In the data rows, zero lies at 4.5, halfway between 4 and 5.
Here are some points:
np.array([3, 6, 6, 5, 6, 2, 6, 5, 4, 3, 2, 7, 3, 4, 6, 4, 5, 5, 3, 6, 4, 3, 5, 4, 0, 7, 2, 4])
np.array([4, 5, 4, 3, 6, 4, 5, 5, 3, 4, 4, 4, 5, 4, 4, 3, 4, 3, 4, 4, 4, 3, 5, 4, 5, 6, 3, 4])
np.array([4, 6, 4, 2, 6, 5, 4, 6, 5, 4, 3, 5, 4, 6, 6, 2, 4, 4, 5, 4, 6, 4, 5, 4, 4, 4, 2, 4])
np.array([6, 9, 5, 8, 1, 9, 1, 4, 0, 5, 7, 4, 5, 4, 7, 6, 9, 9, 9, 7, 1, 3, 6, 5, 5, 0, 5, 3])
np.array([4, 8, 4, 7, 3, 6, 4, 4, 0, 4, 5, 5, 6, 5, 8, 6, 9, 9, 6, 6, 3, 1, 5, 6, 2, 3, 3, 5])
np.array([2, 5, 7, 4, 8, 0, 6, 6, 5, 1, 1, 8, 3, 3, 6, 3, 2, 6, 3, 6, 5, 0, 5, 4, 0, 7, 2, 5])
np.array([5, 7, 5, 1, 5, 4, 5, 6, 7, 7, 5, 4, 6, 6, 5, 2, 3, 3, 3, 4, 6, 6, 6, 4, 4, 6, 2, 3])
np.array([3, 5, 3, 7, 4, 4, 4, 5, 7, 4, 4, 3, 5, 3, 3, 5, 3, 4, 5, 2, 5, 5, 3, 4, 5, 4, 3, 7])
np.array([5, 4, 6, 4, 6, 5, 5, 4, 5, 4, 4, 6, 5, 5, 4, 5, 3, 5, 5, 4, 5, 4, 4, 4, 5, 5, 4, 4])
np.array([5, 4, 5, 6, 6, 6, 3, 4, 5, 4, 2, 3, 4, 5, 7, 6, 3, 4, 6, 4, 3, 5, 5, 3, 2, 3, 4, 5])
np.array([6, 6, 9, 5, 5, 4, 6, 6, 2, 7, 6, 3, 4, 5, 4, 4, 4, 1, 3, 6, 4, 5, 5, 4, 4, 4, 5, 2])
np.array([4, 5, 5, 5, 6, 4, 4, 4, 6, 4, 4, 5, 4, 5, 4, 6, 5, 5, 5, 3, 4, 5, 6, 3, 3, 4, 4, 5])
np.array([3, 5, 4, 6, 3, 5, 4, 3, 5, 2, 5, 4, 5, 5, 3, 5, 3, 2, 3, 4, 4, 6, 4, 6, 5, 4, 4, 5])
np.array([6, 4, 9, 7, 3, 3, 4, 7, 4, 3, 6, 6, 5, 4, 6, 2, 7, 6, 4, 7, 5, 3, 6, 5, 2, 8, 2, 5])
np.array([9, 0, 9, 8, 5, 2, 5, 7, 8, 7, 5, 5, 1, 6, 4, 8, 4, 3, 1, 8, 8, 4, 6, 5, 2, 7, 1, 4])
np.array([4, 5, 5, 4, 5, 4, 4, 4, 5, 3, 4, 4, 5, 4, 6, 5, 4, 3, 5, 4, 4, 5, 5, 4, 5, 3, 4, 6])
np.array([5, 7, 8, 7, 4, 2, 4, 9, 5, 5, 5, 5, 2, 2, 4, 2, 8, 6, 7, 9, 6, 2, 0, 5, 5, 3, 5, 3])
np.array([5, 2, 5, 5, 5, 4, 3, 4, 6, 3, 6, 4, 6, 6, 4, 6, 2, 5, 4, 3, 5, 5, 4, 5, 5, 4, 5, 6])
np.array([4, 5, 3, 4, 0, 6, 5, 3, 3, 6, 5, 3, 8, 5, 2, 6, 2, 0, 2, 4, 7, 2, 5, 2, 9, 3, 4, 5])
np.array([5, 3, 6, 2, 5, 7, 5, 6, 5, 8, 8, 4, 5, 6, 3, 2, 3, 5, 4, 5, 4, 5, 4, 7, 7, 5, 5, 4])
np.array([5, 7, 1, 2, 0, 7, 4, 4, 0, 6, 5, 6, 8, 4, 3, 5, 1, 2, 3, 3, 7, 2, 4, 7, 5, 7, 3, 8])
np.array([3, 4, 3, 5, 6, 4, 4, 3, 6, 3, 5, 4, 4, 4, 4, 5, 2, 4, 4, 3, 3, 7, 4, 5, 5, 4, 3, 6])
np.array([6, 8, 2, 7, 3, 5, 3, 3, 1, 5, 3, 3, 6, 4, 7, 9, 9, 9, 7, 5, 1, 4, 3, 6, 1, 1, 3, 4])
np.array([5, 8, 5, 4, 4, 3, 5, 7, 4, 4, 1, 5, 3, 1, 4, 1, 8, 7, 6, 8, 6, 1, 0, 6, 5, 2, 5, 2])
np.array([2, 5, 4, 4, 5, 6, 5, 3, 6, 3, 6, 4, 5, 5, 4, 4, 3, 4, 5, 3, 4, 5, 6, 5, 4, 4, 5, 5])
np.array([3, 4, 4, 5, 7, 3, 5, 3, 6, 3, 3, 3, 4, 5, 5, 5, 5, 5, 5, 3, 4, 6, 5, 2, 2, 5, 5, 4])
np.array([5, 7, 7, 1, 4, 4, 4, 6, 5, 6, 6, 5, 6, 8, 5, 2, 3, 4, 3, 3, 6, 5, 6, 4, 4, 4, 1, 1])
np.array([3, 6, 4, 5, 7, 5, 6, 4, 4, 3, 4, 5, 3, 5, 4, 5, 3, 5, 4, 3, 5, 5, 4, 3, 4, 5, 4, 6])
np.array([4, 6, 5, 7, 3, 4, 3, 7, 3, 5, 7, 6, 5, 2, 6, 3, 9, 8, 6, 6, 6, 3, 4, 5, 6, 5, 6, 4])
np.array([4, 4, 4, 5, 7, 5, 5, 3, 5, 4, 4, 5, 5, 5, 6, 5, 4, 3, 5, 4, 4, 6, 5, 3, 4, 6, 5, 6])
np.array([6, 1, 4, 5, 7, 6, 4, 1, 5, 3, 6, 5, 8, 5, 5, 5, 4, 1, 2, 4, 5, 6, 4, 1, 6, 4, 6, 5])
np.array([4, 7, 6, 2, 4, 4, 5, 5, 6, 6, 4, 3, 6, 6, 6, 1, 4, 3, 3, 4, 7, 6, 7, 5, 3, 4, 2, 4])
np.array([8, 5, 9, 7, 4, 4, 5, 7, 7, 5, 8, 5, 5, 4, 5, 3, 6, 4, 4, 9, 6, 5, 3, 4, 4, 7, 3, 3])
np.array([9, 1, 9, 7, 7, 0, 4, 7, 8, 6, 5, 6, 2, 4, 5, 5, 2, 4, 3, 9, 7, 4, 4, 5, 2, 6, 1, 3])
np.array([3, 6, 4, 5, 6, 4, 5, 6, 7, 5, 4, 4, 5, 6, 6, 3, 4, 5, 3, 4, 5, 6, 6, 4, 2, 4, 4, 5])
np.array([6, 5, 1, 4, 3, 7, 4, 2, 2, 6, 1, 3, 3, 2, 6, 9, 6, 5, 4, 5, 1, 6, 5, 4, 5, 3, 6, 4])
np.array([5, 3, 9, 0, 3, 6, 6, 5, 2, 6, 7, 7, 2, 9, 3, 2, 0, 3, 8, 5, 4, 7, 5, 6, 7, 4, 7, 0])
np.array([7, 6, 4, 6, 2, 5, 3, 3, 0, 7, 3, 3, 4, 2, 7, 8, 3, 6, 8, 3, 0, 6, 7, 6, 3, 2, 4, 5])
np.array([4, 4, 9, 2, 1, 4, 6, 5, 5, 2, 7, 6, 2, 6, 5, 1, 6, 3, 4, 5, 5, 3, 5, 4, 1, 6, 3, 2])
np.array([3, 0, 4, 0, 0, 5, 5, 4, 3, 9, 9, 2, 4, 4, 0, 7, 8, 1, 2, 2, 5, 1, 3, 4, 9, 6, 4, 6])
np.array([8, 8, 9, 8, 3, 3, 4, 9, 7, 4, 5, 3, 3, 3, 4, 2, 6, 5, 6, 9, 6, 4, 1, 4, 4, 5, 3, 3])
np.array([2, 5, 1, 8, 6, 1, 7, 6, 9, 4, 2, 1, 5, 1, 3, 4, 4, 4, 4, 2, 5, 6, 4, 7, 5, 6, 5, 7])
np.array([5, 5, 2, 3, 5, 7, 6, 3, 1, 5, 1, 6, 2, 5, 5, 7, 5, 6, 4, 7, 2, 5, 5, 6, 3, 3, 6, 3])
np.array([2, 4, 3, 6, 5, 3, 6, 5, 6, 3, 5, 4, 3, 4, 4, 5, 3, 3, 5, 3, 5, 5, 5, 5, 5, 5, 5, 6])
np.array([4, 4, 3, 7, 4, 5, 3, 5, 8, 1, 5, 4, 4, 4, 4, 7, 3, 4, 3, 4, 5, 7, 4, 5, 4, 5, 4, 7])
np.array([3, 4, 3, 6, 6, 5, 4, 3, 6, 2, 6, 5, 5, 5, 4, 6, 3, 3, 5, 4, 4, 6, 4, 5, 5, 5, 5, 6])
np.array([4, 5, 4, 5, 7, 3, 4, 5, 3, 4, 4, 4, 4, 4, 5, 5, 4, 4, 5, 3, 3, 6, 5, 3, 4, 5, 4, 7])
np.array([4, 5, 3, 3, 5, 4, 5, 4, 3, 5, 4, 4, 4, 4, 6, 4, 5, 3, 3, 4, 5, 5, 6, 5, 3, 5, 5, 4])
np.array([5, 7, 4, 4, 6, 4, 5, 5, 6, 3, 5, 4, 6, 6, 6, 4, 3, 4, 3, 5, 5, 6, 6, 4, 3, 5, 2, 5])
np.array([5, 6, 4, 3, 7, 4, 4, 5, 6, 4, 5, 4, 6, 5, 6, 3, 3, 4, 4, 4, 5, 6, 5, 4, 4, 4, 3, 5])
np.array([4, 5, 5, 5, 6, 4, 5, 3, 6, 4, 4, 3, 5, 5, 5, 5, 4, 5, 3, 4, 5, 6, 5, 3, 4, 4, 5, 6])
np.array([3, 4, 3, 6, 6, 5, 3, 3, 7, 3, 4, 4, 4, 4, 3, 6, 2, 5, 4, 3, 6, 6, 4, 4, 5, 5, 4, 6])
np.array([5, 1, 0, 6, 0, 0, 3, 3, 3, 8, 4, 3, 8, 0, 3, 5, 5, 4, 5, 3, 6, 3, 3, 4, 9, 5, 7, 3])
np.array([8, 7, 9, 7, 4, 3, 4, 9, 7, 4, 7, 4, 2, 3, 4, 1, 8, 6, 6, 8, 6, 3, 2, 5, 5, 5, 4, 4])
np.array([7, 1, 3, 4, 2, 0, 6, 4, 2, 9, 3, 0, 5, 2, 0, 5, 3, 5, 4, 3, 7, 3, 1, 3, 9, 9, 8, 2])
np.array([8, 2, 8, 7, 7, 3, 4, 7, 8, 7, 4, 5, 1, 5, 4, 5, 2, 4, 1, 7, 8, 4, 5, 5, 2, 7, 3, 4])
np.array([3, 5, 3, 6, 4, 4, 5, 4, 7, 3, 5, 3, 4, 5, 2, 5, 3, 4, 2, 3, 5, 5, 4, 5, 5, 5, 4, 5])
np.array([4, 4, 5, 4, 6, 4, 6, 3, 5, 3, 4, 4, 5, 5, 5, 4, 5, 4, 5, 3, 4, 6, 5, 4, 4, 5, 5, 5])
np.array([8, 6, 3, 9, 2, 9, 4, 2, 0, 7, 1, 2, 6, 4, 7, 9, 4, 8, 8, 4, 0, 4, 7, 6, 0, 0, 3, 4])
np.array([9, 2, 9, 7, 6, 1, 3, 9, 7, 7, 1, 6, 2, 6, 5, 5, 3, 4, 1, 6, 8, 4, 6, 4, 1, 6, 0, 3])
np.array([4, 5, 3, 6, 5, 3, 5, 4, 7, 5, 4, 2, 6, 3, 4, 6, 3, 5, 5, 3, 5, 6, 4, 4, 5, 4, 5, 6])
np.array([3, 7, 4, 6, 2, 5, 4, 4, 1, 2, 5, 7, 6, 6, 7, 4, 9, 9, 5, 5, 3, 1, 6, 5, 1, 3, 4, 5])
np.array([3, 5, 4, 3, 6, 5, 4, 4, 4, 3, 5, 5, 5, 5, 4, 4, 4, 4, 4, 5, 4, 5, 5, 3, 3, 4, 4, 6])
np.array([4, 5, 5, 4, 6, 4, 4, 3, 4, 4, 6, 4, 5, 5, 5, 4, 5, 5, 5, 4, 4, 6, 5, 4, 4, 5, 5, 6])
np.array([4, 7, 6, 6, 2, 4, 3, 5, 0, 5, 5, 6, 6, 5, 7, 5, 9, 9, 5, 5, 3, 1, 7, 5, 1, 4, 3, 5])
np.array([4, 3, 3, 4, 6, 6, 3, 3, 5, 4, 4, 4, 4, 6, 5, 5, 3, 3, 4, 4, 6, 5, 4, 4, 5, 4, 4, 5])
Then 10 other points, each followed by its number:
np.array([4, 6, 5, 4, 5, 4, 5, 5, 5, 5, 4, 4, 4, 6, 6, 4, 5, 5, 5, 4, 5, 5, 4, 5, 4, 4, 4, 4]) 0
np.array([4, 9, 5, 8, 1, 6, 4, 3, 1, 3, 5, 4, 8, 6, 8, 6, 9, 9, 7, 4, 3, 1, 6, 5, 1, 2, 2, 4]) 1
np.array([3, 3, 3, 6, 5, 4, 4, 3, 6, 3, 4, 4, 5, 5, 4, 5, 3, 3, 3, 3, 6, 7, 4, 5, 5, 5, 5, 5]) 2
np.array([4, 4, 3, 5, 6, 5, 4, 5, 6, 4, 5, 4, 5, 5, 6, 5, 4, 3, 5, 4, 5, 5, 5, 4, 4, 5, 5, 5]) 3
np.array([5, 2, 4, 5, 6, 6, 3, 1, 5, 3, 5, 5, 6, 5, 6, 4, 4, 2, 3, 3, 4, 6, 5, 1, 5, 4, 5, 5]) 4
np.array([4, 5, 0, 5, 3, 8, 7, 3, 4, 2, 0, 5, 1, 2, 1, 9, 8, 4, 1, 5, 4, 5, 2, 6, 5, 4, 5, 3]) 5
np.array([4, 6, 3, 6, 4, 4, 5, 4, 6, 3, 3, 4, 3, 3, 2, 4, 3, 3, 4, 2, 4, 6, 4, 6, 5, 5, 3, 6]) 6
np.array([5, 6, 3, 1, 3, 4, 5, 5, 4, 7, 6, 3, 6, 6, 1, 1, 3, 2, 3, 3, 8, 5, 6, 4, 7, 5, 2, 5]) 7
np.array([5, 6, 6, 0, 2, 6, 7, 6, 7, 6, 6, 4, 4, 9, 5, 0, 2, 2, 2, 5, 6, 9, 7, 4, 2, 5, 1, 1]) 8
np.array([5, 1, 5, 0, 2, 4, 4, 8, 6, 9, 6, 3, 5, 6, 6, 1, 3, 5, 6, 4, 6, 5, 3, 4, 7, 7, 3, 4]) 9
Which two of these numbered points are nearest to each point below, looking only along the 8 directions in which the first points spread most? Their numbers follow each, nearest first.
np.array([7, 4, 0, 3, 3, 3, 6, 1, 0, 6, 0, 4, 4, 1, 3, 9, 5, 3, 2, 7, 3, 4, 3, 4, 4, 3, 7, 1]) > 5 0
np.array([5, 6, 6, 4, 4, 5, 6, 7, 3, 7, 7, 3, 6, 5, 1, 5, 5, 5, 3, 6, 6, 4, 5, 5, 7, 6, 6, 3]) > 9 0
np.array([4, 7, 6, 0, 4, 6, 4, 6, 6, 7, 6, 4, 5, 8, 4, 0, 4, 4, 3, 4, 8, 7, 7, 5, 3, 5, 1, 1]) > 8 7
np.array([4, 8, 4, 4, 5, 4, 4, 7, 4, 4, 2, 4, 5, 3, 4, 2, 6, 7, 8, 7, 5, 3, 2, 6, 5, 4, 5, 3]) > 0 6
np.array([5, 7, 6, 3, 3, 0, 7, 4, 3, 5, 3, 1, 3, 7, 0, 3, 2, 2, 5, 5, 8, 5, 4, 4, 6, 4, 5, 2]) > 9 7
np.array([4, 4, 4, 7, 5, 5, 4, 4, 8, 2, 5, 4, 4, 5, 2, 6, 3, 3, 4, 3, 4, 5, 4, 5, 5, 4, 5, 7]) > 2 3
np.array([5, 4, 3, 2, 4, 5, 5, 3, 4, 5, 5, 4, 6, 6, 4, 1, 3, 3, 3, 3, 7, 5, 5, 4, 5, 4, 3, 5]) > 7 3
np.array([4, 5, 3, 7, 6, 5, 5, 4, 7, 0, 4, 4, 5, 5, 2, 7, 3, 5, 3, 2, 4, 7, 4, 4, 4, 6, 4, 6]) > 2 3
np.array([5, 5, 4, 2, 5, 6, 5, 4, 0, 8, 6, 6, 7, 8, 6, 4, 5, 9, 6, 6, 4, 4, 6, 6, 3, 3, 5, 4]) > 0 3
np.array([4, 5, 3, 5, 6, 5, 6, 4, 5, 5, 4, 6, 4, 5, 6, 5, 4, 4, 3, 5, 4, 6, 4, 3, 4, 5, 5, 6]) > 3 0
np.array([3, 5, 3, 5, 5, 3, 4, 5, 7, 3, 2, 3, 4, 3, 3, 5, 3, 4, 6, 3, 5, 6, 4, 4, 4, 5, 4, 6]) > 6 2
np.array([5, 3, 2, 4, 2, 5, 3, 2, 4, 5, 4, 3, 8, 5, 3, 4, 2, 1, 2, 4, 5, 4, 3, 3, 7, 4, 4, 7]) > 2 6
np.array([3, 5, 3, 5, 5, 3, 5, 6, 6, 4, 3, 1, 4, 4, 4, 5, 3, 4, 5, 3, 6, 5, 4, 4, 4, 5, 5, 5]) > 6 2
np.array([3, 3, 7, 2, 3, 8, 7, 8, 3, 8, 9, 3, 3, 6, 3, 4, 1, 4, 5, 5, 2, 2, 3, 7, 8, 6, 6, 4]) > 9 7
np.array([5, 5, 3, 1, 2, 5, 5, 4, 4, 6, 5, 3, 7, 6, 2, 3, 3, 2, 3, 4, 6, 4, 4, 4, 8, 4, 4, 5]) > 7 9
np.array([4, 8, 4, 7, 3, 5, 4, 3, 1, 4, 5, 4, 5, 5, 7, 5, 9, 9, 5, 6, 3, 1, 6, 6, 0, 2, 3, 5]) > 1 0
np.array([3, 5, 4, 5, 6, 5, 6, 3, 6, 4, 4, 4, 5, 5, 5, 4, 4, 4, 5, 4, 5, 5, 5, 3, 4, 5, 4, 5]) > 3 6
np.array([4, 5, 3, 1, 3, 5, 5, 4, 5, 5, 5, 4, 6, 6, 3, 2, 4, 3, 2, 4, 6, 6, 4, 4, 5, 4, 3, 4]) > 7 9
np.array([3, 7, 5, 9, 2, 6, 3, 3, 0, 4, 5, 5, 7, 6, 8, 6, 9, 9, 5, 5, 3, 0, 7, 4, 0, 3, 3, 5]) > 1 0
np.array([4, 4, 4, 5, 5, 5, 5, 5, 6, 3, 4, 3, 4, 5, 5, 5, 4, 4, 3, 4, 4, 5, 5, 4, 4, 6, 5, 4]) > 3 2
np.array([4, 4, 4, 7, 5, 5, 5, 3, 7, 3, 4, 5, 4, 4, 4, 5, 2, 3, 3, 3, 5, 6, 4, 4, 5, 4, 4, 6]) > 2 3
np.array([4, 7, 6, 7, 3, 6, 5, 3, 1, 3, 4, 6, 6, 5, 8, 4, 9, 9, 4, 6, 4, 1, 8, 6, 0, 3, 2, 5]) > 1 0
np.array([4, 6, 3, 2, 2, 4, 4, 5, 3, 5, 7, 4, 6, 5, 1, 5, 4, 2, 3, 4, 4, 2, 5, 5, 8, 5, 4, 6]) > 7 9
np.array([5, 2, 3, 4, 6, 6, 3, 3, 5, 2, 4, 6, 7, 5, 6, 6, 4, 1, 3, 5, 5, 7, 3, 3, 5, 5, 5, 5]) > 4 2
np.array([2, 5, 3, 5, 6, 5, 5, 1, 6, 3, 4, 5, 4, 4, 2, 7, 4, 5, 3, 2, 5, 5, 4, 5, 5, 5, 5, 5]) > 2 3
np.array([5, 6, 2, 3, 0, 7, 3, 2, 3, 6, 6, 4, 6, 6, 1, 7, 3, 0, 3, 4, 7, 2, 5, 3, 9, 2, 3, 3]) > 7 9
np.array([5, 9, 4, 7, 2, 5, 3, 2, 0, 5, 3, 3, 6, 5, 7, 6, 9, 9, 7, 5, 3, 2, 5, 5, 2, 1, 4, 5]) > 1 0
np.array([3, 4, 3, 8, 5, 4, 5, 3, 7, 2, 5, 4, 5, 4, 3, 6, 3, 5, 5, 3, 4, 7, 3, 5, 4, 4, 5, 7]) > 2 6
np.array([5, 0, 8, 0, 2, 7, 6, 6, 5, 9, 8, 2, 5, 7, 4, 3, 1, 6, 5, 2, 5, 5, 3, 4, 9, 8, 5, 3]) > 9 7
np.array([4, 5, 7, 3, 6, 5, 6, 6, 4, 4, 5, 6, 4, 5, 4, 3, 5, 5, 4, 5, 5, 4, 5, 5, 3, 5, 4, 4]) > 0 3
np.array([6, 4, 0, 6, 4, 7, 3, 4, 2, 7, 2, 3, 5, 0, 6, 6, 8, 6, 7, 6, 2, 3, 2, 4, 6, 2, 6, 5]) > 5 0
np.array([3, 6, 3, 6, 4, 3, 6, 5, 7, 3, 3, 2, 5, 4, 3, 5, 3, 5, 4, 5, 5, 5, 4, 5, 5, 6, 4, 5]) > 6 3
np.array([7, 9, 6, 8, 3, 8, 4, 2, 0, 5, 6, 3, 6, 5, 7, 5, 9, 9, 8, 6, 2, 1, 5, 7, 1, 0, 3, 3]) > 1 0
np.array([3, 5, 3, 6, 5, 3, 4, 4, 6, 3, 4, 3, 4, 3, 2, 4, 4, 5, 4, 3, 5, 6, 5, 5, 4, 4, 5, 6]) > 6 2
np.array([5, 9, 7, 9, 2, 9, 2, 5, 1, 1, 6, 4, 5, 6, 5, 3, 9, 9, 8, 6, 5, 0, 3, 9, 3, 1, 3, 3]) > 1 0
np.array([3, 7, 5, 7, 2, 5, 5, 4, 0, 3, 4, 6, 8, 6, 7, 2, 9, 9, 6, 5, 5, 1, 6, 7, 0, 7, 1, 6]) > 1 0
np.array([6, 5, 1, 6, 4, 5, 4, 4, 4, 6, 3, 4, 4, 2, 5, 6, 6, 7, 6, 4, 2, 4, 2, 5, 6, 4, 8, 5]) > 5 6
np.array([6, 0, 6, 4, 6, 7, 4, 4, 6, 6, 7, 7, 6, 7, 4, 6, 3, 6, 3, 5, 7, 6, 5, 4, 6, 5, 7, 5]) > 4 3
np.array([4, 3, 8, 0, 4, 8, 7, 7, 4, 8, 9, 3, 6, 6, 4, 2, 4, 4, 5, 5, 2, 4, 4, 6, 6, 5, 5, 3]) > 9 7
np.array([4, 5, 2, 0, 2, 5, 4, 5, 4, 7, 7, 2, 5, 5, 0, 4, 7, 2, 4, 4, 4, 1, 5, 5, 9, 4, 4, 5]) > 7 9
np.array([4, 0, 9, 0, 7, 5, 5, 7, 2, 9, 8, 5, 4, 8, 4, 3, 0, 8, 9, 4, 4, 5, 2, 6, 9, 7, 9, 3]) > 9 0
np.array([4, 5, 5, 6, 6, 5, 6, 2, 4, 2, 5, 5, 5, 5, 5, 5, 5, 4, 5, 4, 5, 6, 4, 4, 6, 5, 3, 5]) > 3 4
np.array([4, 2, 3, 5, 7, 5, 4, 0, 4, 2, 5, 5, 7, 5, 6, 5, 4, 0, 2, 4, 4, 6, 4, 2, 6, 5, 6, 5]) > 4 2
np.array([5, 5, 3, 4, 6, 5, 4, 4, 4, 3, 5, 4, 4, 3, 5, 5, 4, 3, 4, 4, 4, 5, 5, 3, 3, 5, 4, 5]) > 3 0
np.array([5, 5, 2, 2, 2, 4, 4, 5, 4, 7, 4, 4, 6, 5, 3, 4, 4, 2, 4, 4, 6, 3, 5, 4, 8, 4, 3, 3]) > 7 9
np.array([4, 4, 4, 6, 5, 5, 5, 4, 6, 3, 5, 4, 4, 5, 4, 4, 3, 3, 5, 3, 5, 5, 5, 6, 5, 4, 4, 5]) > 3 2
np.array([4, 5, 4, 4, 7, 5, 4, 3, 4, 3, 4, 4, 4, 4, 4, 5, 4, 4, 5, 4, 4, 6, 5, 4, 4, 5, 4, 7]) > 3 2
np.array([5, 8, 4, 6, 3, 5, 4, 4, 1, 3, 4, 5, 6, 4, 6, 6, 9, 9, 6, 5, 5, 1, 5, 5, 1, 4, 3, 4]) > 1 0
np.array([4, 8, 2, 3, 3, 2, 6, 4, 4, 5, 4, 4, 5, 3, 2, 5, 2, 0, 1, 3, 6, 5, 4, 4, 7, 5, 3, 6]) > 7 6
np.array([3, 5, 4, 6, 5, 2, 6, 5, 6, 4, 3, 2, 4, 4, 4, 3, 3, 4, 4, 4, 5, 5, 5, 4, 5, 5, 4, 5]) > 6 3
np.array([3, 5, 6, 7, 2, 5, 4, 4, 1, 2, 6, 7, 5, 5, 8, 4, 9, 9, 5, 5, 3, 1, 7, 5, 0, 5, 4, 5]) > 1 0
np.array([5, 5, 2, 2, 3, 5, 6, 6, 4, 8, 7, 2, 6, 5, 2, 5, 5, 1, 2, 6, 3, 2, 6, 4, 7, 4, 4, 5]) > 7 9
np.array([5, 4, 4, 8, 5, 5, 4, 4, 5, 5, 4, 4, 4, 4, 2, 6, 2, 4, 3, 3, 4, 4, 4, 5, 6, 5, 6, 6]) > 2 3
np.array([4, 4, 3, 6, 6, 4, 4, 3, 6, 3, 5, 5, 5, 5, 4, 6, 4, 3, 5, 2, 6, 7, 5, 5, 5, 4, 4, 5]) > 2 3
np.array([4, 7, 7, 2, 5, 4, 5, 7, 5, 5, 4, 5, 4, 7, 4, 1, 6, 4, 6, 7, 6, 5, 4, 5, 4, 5, 4, 3]) > 0 9
np.array([5, 5, 4, 5, 7, 4, 5, 3, 5, 3, 5, 4, 4, 5, 5, 5, 4, 5, 5, 4, 4, 5, 5, 3, 3, 5, 4, 5]) > 3 0
np.array([4, 5, 4, 6, 6, 5, 4, 5, 6, 3, 4, 4, 4, 4, 5, 5, 3, 2, 5, 4, 3, 5, 4, 4, 4, 5, 4, 5]) > 3 6
np.array([4, 4, 3, 6, 5, 4, 5, 5, 5, 3, 2, 2, 4, 3, 3, 5, 4, 5, 4, 3, 5, 4, 4, 4, 6, 5, 5, 6]) > 6 2
np.array([5, 9, 7, 8, 1, 8, 3, 4, 1, 3, 5, 5, 5, 5, 5, 2, 9, 9, 7, 7, 6, 0, 3, 6, 4, 1, 5, 4]) > 1 0
np.array([3, 6, 3, 7, 4, 4, 6, 5, 8, 2, 4, 2, 3, 3, 4, 6, 4, 5, 4, 3, 5, 6, 4, 5, 5, 5, 4, 6]) > 6 2
np.array([7, 5, 1, 3, 4, 5, 6, 2, 0, 5, 0, 5, 4, 1, 3, 8, 6, 2, 2, 6, 3, 4, 4, 4, 6, 2, 6, 1]) > 5 0
np.array([5, 5, 4, 5, 2, 6, 4, 2, 1, 6, 4, 5, 7, 5, 6, 6, 9, 8, 7, 6, 3, 2, 6, 6, 1, 2, 4, 5]) > 1 0
np.array([4, 0, 6, 3, 5, 6, 4, 4, 5, 5, 6, 7, 5, 7, 3, 5, 1, 6, 5, 4, 4, 5, 3, 6, 8, 5, 8, 3]) > 4 3
np.array([7, 5, 1, 5, 4, 6, 5, 4, 1, 7, 1, 4, 4, 1, 6, 6, 8, 6, 6, 5, 1, 4, 3, 5, 5, 3, 7, 4]) > 5 0
np.array([3, 5, 4, 5, 6, 2, 6, 5, 7, 3, 3, 4, 7, 4, 4, 5, 3, 5, 5, 3, 6, 4, 5, 5, 4, 4, 5, 7]) > 6 3
np.array([6, 7, 4, 1, 1, 3, 4, 5, 4, 4, 5, 5, 5, 5, 3, 4, 4, 1, 3, 4, 5, 5, 4, 5, 5, 4, 2, 3]) > 7 9
np.array([3, 5, 2, 6, 4, 3, 5, 5, 6, 3, 4, 3, 3, 3, 3, 5, 4, 3, 5, 3, 4, 5, 4, 3, 4, 5, 4, 7]) > 6 2
np.array([3, 4, 2, 5, 6, 4, 4, 2, 6, 2, 4, 5, 4, 5, 3, 6, 4, 5, 5, 1, 6, 5, 4, 5, 4, 5, 4, 5]) > 2 3
np.array([4, 0, 4, 6, 6, 5, 4, 0, 5, 3, 5, 5, 8, 6, 5, 6, 4, 1, 2, 4, 5, 6, 3, 1, 6, 3, 6, 6]) > 4 2
np.array([5, 4, 6, 3, 5, 5, 4, 6, 3, 3, 4, 6, 5, 5, 5, 4, 5, 5, 5, 5, 3, 5, 6, 4, 2, 6, 5, 4]) > 0 3
np.array([3, 1, 7, 1, 3, 5, 6, 7, 5, 8, 8, 3, 6, 7, 6, 1, 2, 5, 4, 4, 5, 4, 3, 5, 6, 6, 2, 3]) > 9 7
np.array([6, 0, 0, 6, 0, 0, 6, 2, 2, 7, 4, 3, 5, 0, 2, 8, 4, 5, 5, 3, 6, 4, 2, 4, 9, 7, 9, 2]) > 5 6
np.array([7, 7, 4, 9, 1, 8, 3, 1, 0, 7, 1, 3, 7, 4, 7, 9, 5, 7, 8, 3, 0, 4, 7, 6, 1, 0, 3, 4]) > 1 5
np.array([3, 5, 4, 6, 6, 3, 5, 5, 7, 4, 4, 4, 5, 3, 5, 5, 3, 3, 4, 3, 5, 5, 4, 4, 4, 5, 6, 6]) > 6 2
np.array([4, 0, 8, 0, 5, 7, 6, 6, 2, 9, 9, 6, 3, 9, 5, 3, 0, 7, 8, 3, 2, 6, 1, 4, 9, 6, 8, 3]) > 9 4
np.array([5, 4, 4, 5, 5, 4, 5, 4, 4, 5, 5, 4, 5, 5, 5, 5, 4, 3, 5, 3, 4, 5, 5, 3, 4, 5, 4, 6]) > 3 2
np.array([4, 3, 4, 6, 5, 4, 4, 3, 5, 2, 4, 5, 6, 4, 3, 6, 4, 4, 4, 3, 5, 7, 5, 5, 4, 5, 4, 7]) > 2 3
np.array([7, 4, 1, 2, 2, 9, 3, 1, 0, 7, 0, 6, 3, 2, 5, 9, 8, 5, 4, 7, 1, 4, 4, 5, 5, 3, 6, 1]) > 5 0
np.array([7, 6, 1, 2, 2, 9, 5, 0, 0, 7, 0, 6, 2, 0, 4, 9, 9, 5, 3, 6, 1, 3, 5, 4, 4, 2, 6, 1]) > 5 0
